rotation steps, each row followed by its count of steps
The counts run from 0 to 232.
[  2 -10  -9  -1   4  -2   2 -11  14   1   3 -10  -2   4 -11   3   5   0
   4  11  13 -12   1 -15 -12  -5   4  -7   6 -11   6   0 -12 -12   0 -17
  -6 -14 -13   0   1 -14 -11   9   9  -8  -3   7   7  14]
18
[  7   1   5 -14   5   5  -7 -11  -8  -8 -10  -7   4 -14   1   2   0  -1
   1 -11   5   7   0  10  -9  23  -6   4  11  -5  -3  -2   9 -13 -10   5
   0   7  17 -11  -3  11   4  12 -17  -6   0   8   2 -14]
32
[  5   0 -13 -13  -3  16   8  -9   0  -6 -10  -1   0  15  -2   2  10  -4
  -3  21   4 -18   1   1   0  -4  -2 -15   1 -11   0  -3   1 -10   3  -8
  -4  -8  -4   8  12  -8 -21   0   3 -11 -10   9   4  10]
21
[  7 -10   9 -11 -14   0   1 -17  14  17   5 -18  10 -10  10  -3  -5  -7
  -4  -4   1  -3   2  -5  -1   9   1  18   9   9  -2   1  -7 -10   2  -7
   2  -3  -9 -10   0   5  -5   0  -4  11   2  15   1  15]
221
[  8  12   0  -8 -10  11  15  14 -11   5  12  -6  19   4   8  -9   0  -6
  -1  -8  10   5   4  17  -3 -11   2  13  -6  -1  -9   3 -10  -3  -4  10
  -3   8   0  -1   5   8  -7 -11  10  -5 -11 -13  -7   8]
43
[ 13   4 -13 -13   9   5  12   9 -24  -9  -3   0   2  13  -3   2   8   6
  -6   7   6   1  -2   0   2 -17   5  -8  -3   0  -7   1   7 -13   0   7
  -2   5  -5  -9  11 -10  -9  -5   8 -13 -11   2  -1 -11]
204
[  9 -13  -1  -7 -18   0   5 -11   3  14   5  -9  -2  -1   0  -6  -1   7
  -8  -4   2   4   8 -21   1   5  12   3 -13  10   8  -9   1  -8  10  -2
  -2   5 -18 -15   2   9  16   5   7  18   1   9  -2   7]
175
[ -4   8  -4  -2  -6   0 -16  24   0 -11   0  20  -8  -4  -8   5   9  -1
   3  12   4 -12  -3   2  -5   4  -7   1   7   1   0   0   0   9   2   3
   0  -3 -27   8   1  -3  -9   0  -9 -19  11   0  -2  -2]
111
[  4  11  -8  -8 -10   6  -5  10  -9 -10 -17   8  -8   1   0   9  10  -7
  -4  18   0  -7  -8   7  -1   8  -6  -3  -1   0  -4  -6   9  -4  10  -2
   6  -1 -22   6   8  -3 -24  -1  -7 -15   3  16  -1  -2]
67
[-18  -5  -5  22   3  -4  15 -19  -3   8   2  -7  -1  10   8   6 -12  -6
  -7 -15  -6   6  -5  -4   5 -15   9  -1 -11  12  -6   1  -6   7 -11   1
  -9 -10  11  -8  -4   0   9  -5  -5   2  -4 -13   2   3]
7
[  2  -4   8 -11   6   3  -5 -18  -9  -6 -14  -6   4 -14   4   7  -1  -2
  -5  -7   0   2  -3  10  -3  18 -10   1  11  -4  -9  -5  14 -16  -9   1
  -1   2  20  -9   5   9   0   6 -21  -7  -3  13   5 -10]
31
[ -1  -1   7  17  -9 -15   6   4  -3   9   8  -5  -4   8   7  -3   5  -1
 -14   9  -5  10  -4  -3  11 -15   6   6  -8  13   0  -2 -14   5  12  -8
   9  -1  -7   3   0  -6  -7 -21  14  16  -7   2   3   7]
91
[ 14  -4  -3   0   8  -9   4   5 -25  -9  -6 -11  -8   9  -2  -3  12  13
 -12   7   6  13  -8 -10  -6  -6   6  -8  -6   3  -1  -5   4 -10  -1   4
  -2  -2  -9 -15  -1  -7  -4  -3  13  -8 -11   7   6 -17]
206
[  4   1   1 -18  19   0   1   8 -19 -11   7  -1 -10   8  -2  -5  14   5
 -10   9   6   4  -1   1  -1  -7   2 -14   6  -2 -13  -5   7  -2 -18   6
  -6   7   5  -5   5  -9   1  -8  -4  -6  -8  -9   5 -12]
160
[-12  -2  -4  11  -4  -3 -14 -10  19   2  -6  13  -2  -3 -14  12 -13  -3
  15   3 -10 -16   4   3   1   7  -1   2   7  -3  12   7  -7   3   9 -13
   3  -8  -2  14  -5   1  -4   9  -4   1  18   5  -2  13]
103
[ -1   0   3  10  -3   2 -16  -9  -4 -12 -16  -9 -11  -9  -4  -2  12   6
   1  11   8  -2  -6  -4 -19  10 -17 -11  -6 -12   7  -7   5  -2   3  -3
   4 -14 -11  -1  -2   5 -12   2  -1 -17  -7  13   6 -12]
26
[ -2   0  -3 -18  17   5   2   7 -17  -9  10   7  -6  10  -1  -3  10   1
 -12  11   5  -5  -3   0   3 -11   1 -12   6   0 -19  -4   7  -4 -19   8
  -8   7   3   0   9 -13  -3 -13  -7 -10  -6  -9   3  -1]
159
[ 10 -11   6   2 -21  15   0  -8   4   9 -11  -4  12 -14   7  -3  -8  11
   9 -11   2   0   6  -4   0  10  -2   2 -13   2  18   7  -1  -6  21   5
   2  -4  -8 -13  -5  12   0  11   5   3   0  10  -8   0]
217
[ -6   7   8  -4   4  11  -8   4 -17 -10 -13   7   6  -8   9   6  -6   4
  -1  -1  -5  -2  -5  28   6   9 -13  -2   8  -1 -10   5   7  -6  -5  15
   2   0  16   5  -1   6 -13  -5 -13 -10   0   0  -2  -9]
74
[  8 -10  -2  -9  -7  14   6  -8  -5   6  -4   2   9   2  -2  -9  -7  19
   3 -12   2  -3  14  -3   7   1   8 -11 -12  -6  11   3   4  -9  11   7
  -1  13   3 -10   3  13  17   9   9  13  -8  -4  -9   0]
172
[  3   3 -17 -15  14   8  10   7 -15  -6   3  -2  11   8 -14   1  -1   6
   3   4  13 -10   0   2  -4 -16   1  -7   3 -10  -7   8   0 -17 -11   8
  -3  -1  -3   1  10  -8 -10  -3  10 -19  -8  -6   0  -2]
202
[-12  -1  -7 -15  12   6  -1   6 -13  -5  11  12  -2   6  -6   3   6   2
  -6   7  10 -12   2   0   3 -14  -4  -8   6   3 -18  -2   8  -7 -19   8
  -3   3  -5   5   8 -13  -5  -9  -8 -13  -4 -14   3   3]
158
[ -1   6  11   1   9   9  -8  22 -16 -12  -4  14   0  -1   1   3   6  13
   1  -2  -1   4   0  17   7  -2 -10 -15  -3  -3   0   3   9   7  -5  16
   4   8   9   0  -4   0   4  -8  -5  -5  -5 -16  -5 -20]
119
[ 10   3  11  -3   1  -6  -9  17 -12  -8  -9   2   6 -16  10   9   1   3
   0 -11  -3  19  -6  14   3  18  -3   7   5   6  -3   3   8  -2  -5  11
  -1  10   8 -14  -9   0   6   2 -12  -3   3  -2  -1 -21]
77
[ -9   9  -1  25  -3   2   8   0  -7   0   5  -5  -5   6   7  -9  -1  -1
   1 -15   1   9  -2   1 -10 -14  -2   3 -22  -1   2  -3  -6  17  -2   8
  -6  -8  -2  -6  -5  11  11  -6   6 -12  -7 -20  -4  -8]
4
[  3   1   3   5  14   3  -4  15 -19 -13   1   0  -4   2  -7 -10  12  17
   1  -3   9   7   1  -5  -4  -8  -6 -21 -12  -9   5  -1   4   1  -7  13
  -2   2   2  -5  -2   0  10  -2   7 -10 -14 -11  -1 -19]
163
[ 11  10  -5 -14  -2  -2 -13  20  10 -12   4  12  -6   0  -9   2   9 -11
   7  10   2 -10  -1   0  -8  14   0   5  14  -5   5  -2   1   8   1  -6
  -4   3 -20   9   1  -4  -3  13  -4  -9  16   3  -3  -4]
109
[ -3   2  12 -10  16  -5 -12  12  -9 -10   8   6 -13  -1  -1   1  10   1
  -9  12   0  -1  -9   9   2   1  -9  -1  19   3 -17  -3   0   1 -20   5
  -3  -1   0   2  -4 -11  -5 -11 -11  -7   4  -4  11  -7]
115
[ 13  -8   5 -18  -6   1  11   8  -2   8   8   6   9   6   3  -5  -2   7
  -9  -6   0   7  11  -5  17  -2  14  -3   3   3   7  -1   1  -9   9  -1
   3  23   5 -11   6   0  18  -2  10  25  -1  -6  -6   4]
129
[ -7   6 -26   2  -4   3   3   1   0  -5  -3  10  10  -5  -6  15   1 -12
  13 -15  10   2   4  -4  -9   2   7   1 -15   2   2   8  12   1  -5   1
  -5   2  -6   0   7 -12   5  13 -11 -18   5 -12 -12 -12]
195
[  1   3  -9 -17   0   1  -1  -2  12  -3  -3  14  -2   7  -1  15  -4 -15
  -1   9 -10 -17  -1   5   9  13   4   4  19   3  -3   1   4   1   0 -13
   0   4   0   9   9  -8  -8  11 -11   3  20  12  -1  11]
106
[ 14  13   1  -6 -15   3   6 -16   5   2   6 -19 -12  11  14 -11  15 -20
  -5   5  -9   1  -1   4  -8   9   4   0 -10   1  -2 -18   4  18   0  -2
  -3  -5  -3   1   4   9  -4   4  -4   3  -2   2   0   5]
183
[  9 -11   2  -6 -14  -5   1 -14   5  17   7 -13  -5  -3  -3 -10   0   4
  -6  -3   4  -4   3 -23  -6   6   9   6  -5   8   7 -10  -7  -6   6  -5
  -3   0 -18 -11   0   9  11   5   7  15   0   9   4  13]
176
[ -1 -14 -19   5  -1  -8   8 -10  11   5  -1  -4  -1   5  -4  13   3  -3
  -2   6   7  -1  -2 -24  -3  -2  15  -5  -5   3   8  -3  -5  -9   4 -18
  -8  -9 -16 -12   2 -19  -3   8   1  -1  -2   6   6   9]
16
[ 11   1   0 -13  19   0   0  11 -17 -14   8  -3 -11   7  -4  -6  16   8
  -6   4   6  10  -3   0  -3  -3   0 -14   2  -5  -6  -6   7   0 -16  10
  -4   7   6  -7   2  -9   7  -5   1  -8  -9 -12   5 -17]
161
[ 10   1 -12  18  -2  -8   8  -6  17  -2 -13  -5   8   6  -2  14  -3  -4
  14  -5  -4   8  -1   2  -4   8  11  -3  -9 -12  23   5  -8   5  15 -12
  -2  -4   5  -2  -4  -7  -1  16   8   7   2   4  -3   0]
56
[ -4  -5  -7  10  14  -4  17 -22   6   3   6 -14   2  11   1   7 -10  -6
   1 -12  -2   6  -1   2   3  -6  12  -2  -3   0   1   3 -11   3 -14 -10
 -11  -5  21 -10  -7  -7  10   7  -2   5  -1 -12   6   2]
9
[ 14 -12  10  -7   4   6   8 -21 -11   3 -15 -17   4   3  12   1  -9  14
  -9  -2  -4   5  -4   7   8   7   1  -6   3   1   3   1   7 -14   4  10
  -4  -2  17 -19  -1   7  -1   4   1  10  -7  11   4  -5]
213
[ -1  -5   1  -9  -6  -7   2   3  -6  12  11  -7  11 -16   2  -1  -4  -4
  -9 -15  12   9  -2  -1  -7   0   0  25   9  16 -15   1  -6 -17 -12   2
  -2   9 -10 -13  -3   4   5  -7  -3  -2  -1   2   5   3]
39
[ -3  13 -21   2   3   3   0  -2   6  -7  -1   5  11  -4  -6  11   0 -14
  18 -17   7   2   5   3 -10   6   6  -2 -12  -6   1   7  10   3  -8   2
  -6   1   4   3   6  -8   6  17 -12 -15   5 -16 -11 -12]
194
